[152 118  66 172] : Dop
[128 166 148  95] : ludas
[127 138 147  95] : vasik
asked: [128 166 148  95] -> ludas
tail: [152 118] -> [ 66 172]
tail: [118  66] -> [172]
tail: [127 138 147] -> [95]
tail: [152 118  66] -> [172]

[119 113 153 168 187 109] -> rozo
[119 112 154 168 186  84] -> Lukis
[113 139 164 168 173  97] -> zezu
[120 112 153 168 187  84] -> veve
[112 133 153 168 150  94] -> Lezu
tail: [112 153 168 187] -> [84]
tail: [112 133] -> [153 168 150  94]
tail: [113 153 168 187] -> [109]
tail: [112 153 168] -> [187  84]
tail: [113 139] -> [164 168 173  97]
tail: [120 112 153 168 187] -> [84]
tail: [119 112] -> [154 168 186  84]

[134 151 194 110 147 130 148] : Kovu
[135 151 195 109 147 138 148] : kagi
[135 152 193 109 147 131 148] : kodut
tail: [135 151 195 109 147] -> [138 148]
tail: [109 147 138] -> [148]
tail: [151 194] -> [110 147 130 148]
tail: [134 151 194 110 147] -> [130 148]
tail: [195 109 147] -> [138 148]
tail: [147 138] -> [148]
tail: [151 195 109 147] -> [138 148]

[179 120 122 190] -> vevaf
[ 84  99 106 153] -> Sida
[168 120 123 106] -> bonur
[111 116 163 123] -> gedi
[109 101 111 167] -> subal
tail: [ 99 106] -> [153]
tail: [120 122] -> [190]

[ 67 173 178 183 181 190 124 103 130 101 105  78  88  75  67 116 119 152
 110 109 144 160 181 130 133 163 140 113 100 130 145 129  84 132  81 126
 132 102 161 169 177  65 167  90 143 124 142 185 173 121 149 181 161 161] = Borun
[ 79 114 117 120  93  84  98 101 148 176  91 178 190 157 123 103 124 189
 105 125 166 150 141 117 168 186 169 165 156 172 189 127  71 107 159  76
 184 169 172 104 117  97 136 113 176  96  90 103  84 189  96 164 120 129] = resu
[ 65 131 164  82  75 110 115 121 126 111 138 136 121 181 165 157 173 162
 169 162 134 151 118 146 120 177 106  81 149 176  93 166  94 170 176 145
  96 147  66 111 102 168 136 175 166 180 146 121 152 106  85 140 105  92] = suruf
[145 157 179 126  79  80 187 159 185  68 163  74 164 190 106 143 157 174
 117 175 109  71 116 163 181 141 103 129  74  94 187 116  74 122 127  92
 158 117 175 130 184  72  66  91 140 113 132 145 143  69 170 131 178  83] = nimub
[ 82  85 130 115 105 182 128 169 142 162  71 176 129 170 108 122 139 177
 152  75  98 182 122 134 136  80 183  70 138 172 129 159 190 138 101 106
 164  86 185 105 125 164 128 124 127  65 176 162 147 169  98 129 145 134] = zira
[ 67 173 178 183 181 190 124 103 130 101 105  78  88  75  67 116 119 152
 110 109 144 160 181 130 133 163 140 113 100 130 145 129  84 132  81 126
 132 102 161 169 177  65 167  90 143 124 142 182 183 163 120  93  87 169] = par
[ 65 131 164  82 153 145 140 100 126 111 138 136 121  72  87 157 173 162
 169 162 134 151 118 146 120 177 106  81 149 176  93 166  94 170 176 145
  96 147  66 111 102 168 136 175 166 180 146 139 102 127 175 165 177  79] = sug
[145 110  75 190 144 119 183  66 127  98  81  71 103 110 117 118  85 191
  89 141 140 174 162 158  78 109 138 134 118  84 168 187  73 156 165  67
 128 132 137 117 137 183  84  91 140 135 125 154 184 126 150 150  71 162] = vapil
[ 66 150 157 131 153 145 141 100 168 100 168 156 179 180 165 154 184 125
  68  85 100 150 138 184 124 153 158 151 173 113  99 149 153 106 147 104
 146 129  67 172  87 119 173 145 154 132  83 135 124 164 114 149  99 185] = tasup
[ 67 173 178 183 181 190 124 103 130 101 105  78  88  75  67 116 119 152
 110 109 144 160 181 130 133 163 140 113 100 130 145 129  84 132  81 126
 132 102 161 169 177  65 167  90 143 124 142 185 173 121 149 181  74 147] = soko
tail: [180 165] -> [154 184 125  68  85 100 150 138 184 124 153 158 151 173 113  99 149 153
 106 147 104 146 129  67 172  87 119 173 145 154 132  83 135 124 164 114
 149  99 185]
tail: [116  74 122 127  92] -> [158 117 175 130 184  72  66  91 140 113 132 145 143  69 170 131 178  83]
tail: [146 121 152 106] -> [ 85 140 105  92]
tail: [153 145 141 100] -> [168 100 168 156 179 180 165 154 184 125  68  85 100 150 138 184 124 153
 158 151 173 113  99 149 153 106 147 104 146 129  67 172  87 119 173 145
 154 132  83 135 124 164 114 149  99 185]

[111 144  89 105 120 104 123] = keke
[ 64 148  53  67 141 140  87] = Seni
[122 148 100 102  92 157  93] = Duza
[132 151 145 165 149 118 135] = Lazen
[175 157 170 129 133 110 146] = numar
[ 56 120  54  80 160 121  96] = Pev
[140 141 154  96 121  99 162] = nopi
[115 162 132  93 119 135 136] = sarok
[ 64 172  96  86 156 138 100] = zapoz
[184 127 173 143 108 129 141] = muda
[ 64 172  96  86 120 105 100] = fum
[115 151 153  96 130 110 147] = bebif
tail: [175 157 170] -> [129 133 110 146]
tail: [148  53] -> [ 67 141 140  87]
tail: [151 145 165 149] -> [118 135]
tail: [153  96] -> [130 110 147]
tail: [175 157 170 129 133] -> [110 146]
tail: [120 104] -> [123]

[109  82 156  82 130 148 146 119] = funuv
[110  82  90  83 131 148 156 118] = bifir
[162 182  90  58 100 121 109 132] = vuk
[109  82  97 140 135 112 146  96] = zar
[ 92 100  90  57  51 123 151 156] = doraz
[144 103 156  82 131 148 156 118] = minu
tail: [90 58] -> [100 121 109 132]
tail: [103 156  82 131] -> [148 156 118]
tail: [100  90] -> [ 57  51 123 151 156]
tail: [135 112] -> [146  96]
tail: [156  82 131 148] -> [156 118]
tail: [ 90  58 100 121 109] -> [132]

[ 98 111 145 118  55]  rit
[110 120 121 120 116]  befi
[ 83  99  85 125  68]  lod
[ 84 103  99 194  87]  sosuv
[ 97 110 105 119  94]  Zun
[ 70  93  82 118  54]  rotal
[ 79  92 115  96  73]  fug
[116 123 130 124 128]  gedib
[ 86 104 101 191  90]  rini
[ 88 104  85 141  77]  zodim
[113 110 104 119 124]  Rerot
tail: [113 110 104] -> [119 124]
tail: [110 105] -> [119  94]

[176 181  92 205 152 115 154 107 155  91 129 166 167 111 148 146 104 114
 178 160 154 152 131 108 171] = zasu
[127 121 136 121 142 130 130 136 128 128 122 124 122 129 127 125 137 131
 123 120 127 121 116 127 123] = pafe
[122 121 124 121 105 136 128 127 122 147 134 118 123 132 130 129 123 126
 125 132 122 128 136 129 121] = fek
[177 197 107 202 203  99 116 149 163  76 113 185 156 108 146 132 118 113
 175 154 154 143 105 101 185] = sirug
[103 118 161  77 196 119 112 136 123 138 111 127  91 133 114 110 167 134
 102 104 118 114  76 131 121] = Gefar
[ 94 101 138  50 113 144 115 124 125 190 136  97  97 139 135 124 142 110
  90 114  96 118 104 140  98] = gibi
[127 127 147 144 155 116 120 139 126  97 114 141 122 130 112 125 138 153
 137 117 145 126 126 135 138] = kaga
[127 120 145 148 123 121 117 149 116  98 136  97  97 140 116 129 139 157
 131 116 142 129 147 134 126] = talo
[154 156  90 144 126 131 141 101 148 144 143 139 144 109 159 139 107  86
 145 159 124 141 104 101 139] = madi
[112 112 143 118 142 126 120 136 119 123 116 125 115 135 120 125 143 150
 112 113 124 124 120 132 119] = biga
tail: [136  97  97 139] -> [135 124 142 110  90 114  96 118 104 140  98]
tail: [117 149] -> [116  98 136  97  97 140 116 129 139 157 131 116 142 129 147 134 126]
tail: [105 136 128] -> [127 122 147 134 118 123 132 130 129 123 126 125 132 122 128 136 129 121]
tail: [105 101] -> [185]
tail: [129 123] -> [126 125 132 122 128 136 129 121]

[132 120 118 153  77  87 123 126 126] -> vaso
[107 125 126 138 151 149 141  96 150] -> Dad
[109 149 139 145  93 104 147 109 141] -> savub
[142 133 103 126 127 132 103 135 111] -> zel
[132 119 118 124 143 186 141  97 134] -> dabe
tail: [141  97] -> [134]
tail: [118 124 143 186 141] -> [ 97 134]
tail: [149 141  96] -> [150]
tail: [132 120 118] -> [153  77  87 123 126 126]

[106 142  95 103 128 157  98  85  62 136 127]  bebes
[106 142  95 103 128 157  98 112 185 136 119]  Fonop
[111 142  95 104 120 164  98  84 184  78  88]  Pasem
tail: [120 164] -> [ 98  84 184  78  88]
tail: [ 84 184] -> [78 88]
tail: [98 85] -> [ 62 136 127]
tail: [98 84] -> [184  78  88]

[ 72 164 118 106  54] : kem
[ 95 164 119 106  53] : sepu
[ 95 164 119 109 125] : Lagug
tail: [164 119 106] -> [53]
tail: [ 95 164 119 109] -> [125]
tail: [164 118] -> [106  54]

[ 64 136 175 149 166]  toz
[143 144 174 149 193]  Tud
[ 63 136 175 149 167]  geri
[ 64 136 175 149 167]  miped
[ 64 136 130 162 162]  megid
[133 135 186 140 189]  Feras
tail: [174 149] -> [193]
tail: [143 144 174 149] -> [193]
tail: [135 186] -> [140 189]
tail: [136 130] -> [162 162]
tail: [ 63 136] -> [175 149 167]

[129 107 132 135 119 116 134] : mize
[123 116 135 119 132 116 133] : mur
[125 119 121 121 136 123 130] : dod
[131 166 130 129 132 187 140] : dup
[131 108 128 133 125 141 111] : gov
[126  89 128 159 104 122  96] : garet
[138 128 126 135 120 115 105] : zete
[136 145 124 130 125 140 119] : zube
[125 139 134 121 137 123 144] : toped
[122  98 127 135 122 115 117] : gomeg
[108 122 123 143 135 146 159] : Megud
[135 124 123 119 122 141 109] : bem
tail: [125 140] -> [119]
tail: [121 137 123] -> [144]
tail: [138 128 126 135] -> [120 115 105]

[142 118 186 107 124 116  94 167 103] -> sugu
[134 135 106 107 125 117 136 140 108] -> Palip
[134 135 106 107 124 117 136 140 108] -> Rimo
tail: [125 117] -> [136 140 108]
tail: [107 124 117] -> [136 140 108]

[110 116 109 122 136] = lolap
[ 84  57 126  71  56] = Zaz
[ 84  57 126 152  56] = Tisiv
[ 84 144 148  71 123] = lidi
[110 116 109 123 136] = gika
[127 115 109 122 144] = tedet
[ 84 144 147  71 172] = gog
tail: [116 109 122] -> [136]
tail: [115 109 122] -> [144]
tail: [ 57 126 152] -> [56]
tail: [ 84 144 147  71] -> [172]
tail: [126 152] -> [56]

[ 60 145 109 107 149 101 202 179 171 128 123 110 101 120 148 157 159  80
 135 128 135 106  86 167 167 184  98 113 166 149 169 133]  Bevo
[ 92 102 109 107 149 102 202  86 197 182 134 163 129 131 129 111 160 116
 135 114 162 155  94 108 128  60 199 165 130 123 170 170]  deme
[150 125 115 139 136 130 133  86 129 128 124 108 125 119  79 126 120 131
 126 113 158 146 168 150 158 147 117 122 105 113 141 120]  Lomap
[ 92 102 147 173  95 150  99 136 197 182 134 163 129 131 129 111 160 116
 135 114 162 155  94 108 128  73 200 148  93 135 135 170]  sedof
tail: [130 133] -> [ 86 129 128 124 108 125 119  79 126 120 131 126 113 158 146 168 150 158
 147 117 122 105 113 141 120]
tail: [139 136 130 133  86] -> [129 128 124 108 125 119  79 126 120 131 126 113 158 146 168 150 158 147
 117 122 105 113 141 120]
tail: [109 107 149 101 202] -> [179 171 128 123 110 101 120 148 157 159  80 135 128 135 106  86 167 167
 184  98 113 166 149 169 133]

[120  80 138 109 150 114] = bel
[ 95 159  69 144 135 150] = bepo
[ 78  79 138 172 108 169] = Nal
[136 111 102 145  98 113] = Fomun
[ 90 141  83  68 128 152] = fabu
[121 152 153 143 116 143] = pog
[121  80 138 109 150 113] = nuru
[ 58 100 115 135  99 184] = bet
[136 112 130 144 136 138] = voku
[121 152 153 157 151 126] = Vatug
tail: [ 69 144] -> [135 150]
tail: [83 68] -> [128 152]
tail: [136 111] -> [102 145  98 113]
tail: [78 79] -> [138 172 108 169]
tail: [121  80] -> [138 109 150 113]
tail: [144 136] -> [138]

[121  94 109 108  71  94 144 178 140  77 145 139 113 144 150 139 124 156
 173 145  93 145 108 120 121 110 108  75  82 128] = mogek
[ 67 108 155 153  94 141 185 158 121 134  94 120 149 117 116 122 132 126
 121 104 142 112 153  68 181 159 146  94 105 201] = faf
[101 137  95  90 128  92 152 121 156  99 150  65 165  82 174 167  71 128
 154 166 103 161  97 158  98 116 121 139 136  74] = gur
[129 148  98  92 153 102 124  99 151 109 154  86 155  92 160 154  95  94
 153 153 100 183  95 127 126  99 162 152 156 106] = Sogig
[132 124 145 149 126 147 124 133 119 147 110 155 117 151 105 115 148 144
 101 112 147  92 146 134 123 133 109 125 120 142] = razib
[136 140 102  98 146 108 119 108 145 110 156  96 142 104 153 148 101 107
 152 153 106 172 101 134 121 109 150 145 147 101] = duz
[103 139 153 151 145 150 156 113 119 153  94 108 152 106 110 120 129 106
 100  99 152 110 151 103 153 112 162 143 146 167] = dil
[116 107 105 103  87  93 144 158 144  84 148 116 130 125 160 148 108 137
 181 148  92 159 104 114 144 158 128  92  98 122] = kezo
[ 71 122 157 152 113 143 182 140 121 140  89 107 159 106 115 123 126 112
 115 100 145 114 153  72 178 141 161 113 122 200] = pezur
[101 137  95  90 128  92 152 121 156  99 150  65 165  82 174 167  71  92
 168 152  91 188  93  98 153 122 174 129 142 124] = tove
[132 156 152 153 179 165 116  84 114 181 106 122 140 116 101 114 136 104
  78 107 167 105 152 134 116  84 174 128 169 136] = mebil
tail: [121 109] -> [150 145 147 101]
tail: [157 152] -> [113 143 182 140 121 140  89 107 159 106 115 123 126 112 115 100 145 114
 153  72 178 141 161 113 122 200]
tail: [174 129] -> [142 124]

[130 157 153  70 146 147 131 138 120] = Ser
[105 116 132 139  97 134 137 103 157] = mibi
[105 116 132 139  98 146 114 126 183] = larel
[105 116 132  69 146 147 137 102 157] = mitup
[149  83 153  70 146 147 130 102 112] = vosi
tail: [132 139  98] -> [146 114 126 183]
tail: [146 147 130 102] -> [112]
tail: [147 137] -> [102 157]
tail: [139  97 134 137 103] -> [157]
tail: [153  70 146 147 131] -> [138 120]

[114 139 105 140 138 123] = por
[ 74 113 108 123 121  83] = zil
[ 79 114 105 141 138 123] = ribo
[115 139 138 129 109 156] = Kinen
[115 139 138 151  63  53] = Ritu
tail: [105 141] -> [138 123]
tail: [114 105] -> [141 138 123]
tail: [140 138] -> [123]
tail: [115 139 138 129 109] -> [156]
tail: [129 109] -> [156]
tail: [105 140 138] -> [123]

[106  89 158 116]  Rutug
[123 121 141 105]  tubar
[115 141 168 115]  kedul
[102  91 158 135]  guze
[124 121 141 124]  gafin
[ 99 167 206 111]  Teb
[123 121 142 134]  mutiv
tail: [102  91 158] -> [135]
tail: [124 121] -> [141 124]
tail: [115 141] -> [168 115]
asked: [102  91 158 135] -> guze
tail: [123 121 141] -> [105]
tail: [124 121 141] -> [124]

[101 153 109 120] : puged
[126 119 121 158] : vesev
[101 167 114 104] : pudat
[ 77 122 159 136] : rakiv
[ 94 160 128  99] : fir
[122 160 129 139] : Paka
[165 128 160 136] : ton
[101 154 109 120] : lemek
[ 77 122  82 108] : Pepo
tail: [101 154 109] -> [120]
tail: [160 129] -> [139]
tail: [165 128 160] -> [136]
tail: [122  82] -> [108]
tail: [122 160] -> [129 139]

